 1.459  -5.172  -3.415   2.954  -2.779  -0.580   1.226  -2.310   1.369   0.465
 1.601  -4.569  -3.592   3.174  -3.094  -0.629   1.157  -2.767   1.439   1.178
 1.599  -4.781  -3.426   3.263  -2.825  -0.710   1.304  -1.706   1.408   0.313
 1.670  -4.942  -3.633   3.414  -2.994  -0.578   1.402  -1.443   1.483  -0.819
 1.587  -5.251  -3.565   3.045  -3.003  -0.640   1.222  -0.987   1.436   0.661
 1.551  -5.088  -3.461   3.038  -2.739  -0.567   1.216  -0.456   1.396   0.353
 1.525  -4.763  -3.536   2.944  -2.730  -0.618   1.339  -1.293   1.388   0.910
 1.661  -5.736  -3.636   3.411  -3.001  -0.536   1.286  -2.354   1.458   0.208
 1.534  -4.532  -3.431   2.931  -2.442  -0.571   1.298  -0.512   1.395   0.804
 1.419  -4.416  -3.311   2.932  -2.576  -0.530   1.400  -2.597   1.305  -0.451
 1.377  -4.674  -3.234   2.755  -2.506  -0.531   0.938  -0.231   1.320   0.796
 1.487  -4.742  -3.377   3.151  -2.747  -0.605   1.216  -0.741   1.374   0.683
 1.715  -5.583  -3.655   3.181  -2.911  -0.676   1.213  -1.718   1.479   0.381
Rows and columns are numbered from 0.
The entry in row 0 and column 2 -> -3.415
What is the entry directly below 1.599?
A: 1.670
The entry directly below 1.226 -> 1.157
The entry just left of the largest entry is -3.633
The entry directly below -4.532 is -4.416
The bottom entry of the column that holds the largest entry -> 3.181
The entry in the top-right corner is 0.465
What is the entry directly below 2.954?
A: 3.174
The entry just right of the smallest entry: -3.636
What is the entry just left of the smallest entry?
A: 1.661
What is the entry just left of -3.636?
A: -5.736
The largest entry: 3.414
What is the entry directly above -3.636?
A: -3.536
The top entry of the column that holds the largest entry -> 2.954
What is the entry just left of 1.439?
A: -2.767
What is the entry at row 1, column 0?
A: 1.601
The entry at row 0, column 0: 1.459
What is the entry just left of 0.465?
A: 1.369
The entry directly above -3.461 is -3.565
What is the entry just left of -4.742?
A: 1.487
What is the entry in row 2 and column 0?
A: 1.599
What is the bottom-left entry?
A: 1.715
What is the entry just right of -2.825?
A: -0.710
What is the entry directly below the smallest entry?
A: -4.532
The entry in row 0 and column 1 -> -5.172
What is the entry just left of 1.483?
A: -1.443
What is the entry just right of -3.461?
A: 3.038
What is the entry in row 2 and column 1?
A: -4.781
The entry directly above -3.094: -2.779
What is the entry just right of the largest entry?
A: -2.994

[[ 1.4  2.3  1.1  1.5 -0.7 -1.6 -1.1  0.3  0.9 -0.9 -0.4  0.6]
 [ 1.3  0.9  1.7  1.0 -1.3 -2.1 -1.3  0.9 -0.1 -0.9 -0.1  0.2]
 [ 0.9  0.9  0.3  0.6  0.4  0.3  0.0  0.6  0.4  0.2  0.2  0.5]]
Rows and columns are numbered from 0.
Which number is the entry directly above the smallest entry? -1.6
Which number is the top-right entry? 0.6
Which number is the entry directly below the smallest entry? 0.3
Which number is the bottom entry of the column that holds the largest entry? 0.9
Which number is the bottom-left entry? 0.9
The entry just left of -2.1 -> -1.3
The entry just left of the largest entry is 1.4
Which number is the bottom-right entry? 0.5
Which number is the entry directly below -1.1? -1.3
Which number is the maximum? 2.3
Which number is the entry just left of 0.5? 0.2
Which number is the entry directly above 1.7? 1.1
Which number is the entry in row 1 and column 0? 1.3
The entry at row 1, column 2 -> 1.7
The entry at row 2, column 2: 0.3
The entry just right of 1.7: 1.0
Which number is the entry in row 1 and column 1? 0.9
The minimum -> -2.1

Read these off the row that follows.
1) Find the second entry from the end.
2) Find the third entry from the right.
3) Find the second largest entry.
189	79	215	8
1) 215
2) 79
3) 189

B = [[-546, 191, 182, 893, 428, -212, 349, 175, 753, 828, -156], [362, 322, 220, 184, -128, 345, 137, 143, 4, 459, 602], [-278, 565, 530, 364, 3, -360, 543, 22, 564, 219, 527], [264, 565, 181, 916, 83, 15, 472, 397, 753, 828, 383], [-221, 124, 483, 356, 572, -18, -13, -303, 48, 531, -158], [-281, -183, 530, 916, -318, 156, 679, 347, 136, -89, 602], [440, 260, 234, 127, 572, 103, 455, 193, 256, 107, 361], [-300, 302, 361, 553, 344, 151, 679, 290, 429, 163, 437], [73, 427, 170, -12, 147, 413, 409, 315, 224, 342, 524], [179, 549, -114, 61, -206, 413, 601, 490, 151, 650, 187], [216, 56, 281, 80, 251, 280, 354, -182, 6, 286, 412], [440, -179, 211, -40, 49, 379, 46, 490, 289, -35, 147], [-150, 271, -196, -47, -263, 199, 230, 304, 0, 410, 281]]
The entry just left of 383? 828
The entry just left of 220? 322
The entry just left of the centre entry? 572
The entry just right of 459 is 602
The centre entry? 103
The entry just left of 4: 143
The entry just right of 428 -> -212
The entry just right of 601 -> 490
The second smallest entry? -360
The 3rd smallest entry is -318
The median entry? 251
The entry just right of the smallest entry? 191

Read these off the row that follows.
1) Which number is the entry just right of 5025?
2) Which number is the 1st entry?
3) Which number is the third entry from the left?
[5025 2579 5421 2342 6521 9448 9264]
1) 2579
2) 5025
3) 5421

data =
[[ -7.985 -15.946  -8.311 -11.997 -11.703   4.889  15.292 -15.035  15.496
    5.659  -9.655]
 [  8.201   7.555 -19.315  -8.564   2.578  -0.485  -8.883   4.463  17.202
  -17.966  19.053]
 [ -4.320  19.010  -0.297 -15.038 -15.011  13.048  -6.612  -8.693 -18.579
  -14.956   8.604]
 [-18.651 -10.268  17.641  16.442 -17.930  17.583  -1.923 -15.137   1.200
   -2.972  -3.939]
 [  6.664  -1.076   3.669  14.236  -6.027   8.288   2.486  22.208  10.297
   19.134   8.396]
 [  3.132  20.897   9.158  -8.711 -16.612   3.333 -17.648  19.626   4.981
   21.434  10.646]
 [ 16.726  18.406  20.255  15.897   3.439   3.084 -17.858   7.141  -2.967
    7.888  -2.447]
 [ -0.706  -3.677   9.692 -10.992  17.594 -11.760 -17.081   7.035  -3.570
   -9.518  15.157]
 [ -8.502   9.772 -12.534  11.378   6.646 -11.192   5.059  -2.137   9.663
  -11.005   3.967]
 [  2.628 -14.670  -3.181   1.654   7.904 -16.315 -19.139  -8.789 -10.971
   19.833 -12.913]
 [ 11.846   7.668  -0.092  -4.930   3.005  15.051  19.530  17.099   3.317
   -0.477  -0.187]
 [ 20.857  22.476   0.428   5.090   4.300  -9.634 -14.088   9.328   8.726
   -4.641  -3.292]
 [  6.796   0.992   2.916  -1.181  -6.974  12.941  21.300  16.856  22.985
   20.749  19.621]
 [ 18.163  -0.880  21.472  -9.107  16.537  15.275  -7.672  -6.761  21.752
   -8.230   4.185]
 [ 16.772 -16.622   8.051  11.925 -16.225  -2.880 -13.461  11.041 -17.634
   15.382  15.291]
 [ 12.290   6.447  -5.724   5.213  16.266  22.173  18.968 -12.026  13.381
   11.417  -1.453]]
Which number is the entry just right of 21.434? 10.646
The entry just left of the smallest entry is 7.555
The entry just left of 5.213: -5.724
Which number is the entry just right of 8.051? 11.925
Which number is the entry just right of 20.897? 9.158
Which number is the largest entry? 22.985
The entry just left of 18.406: 16.726
The entry just left of -2.447 -> 7.888
The entry just right of 7.035 is -3.570
The entry just left of -0.485 -> 2.578
Which number is the entry just right of -3.181? 1.654
The entry just right of -10.268 is 17.641
The entry just right of 12.290: 6.447
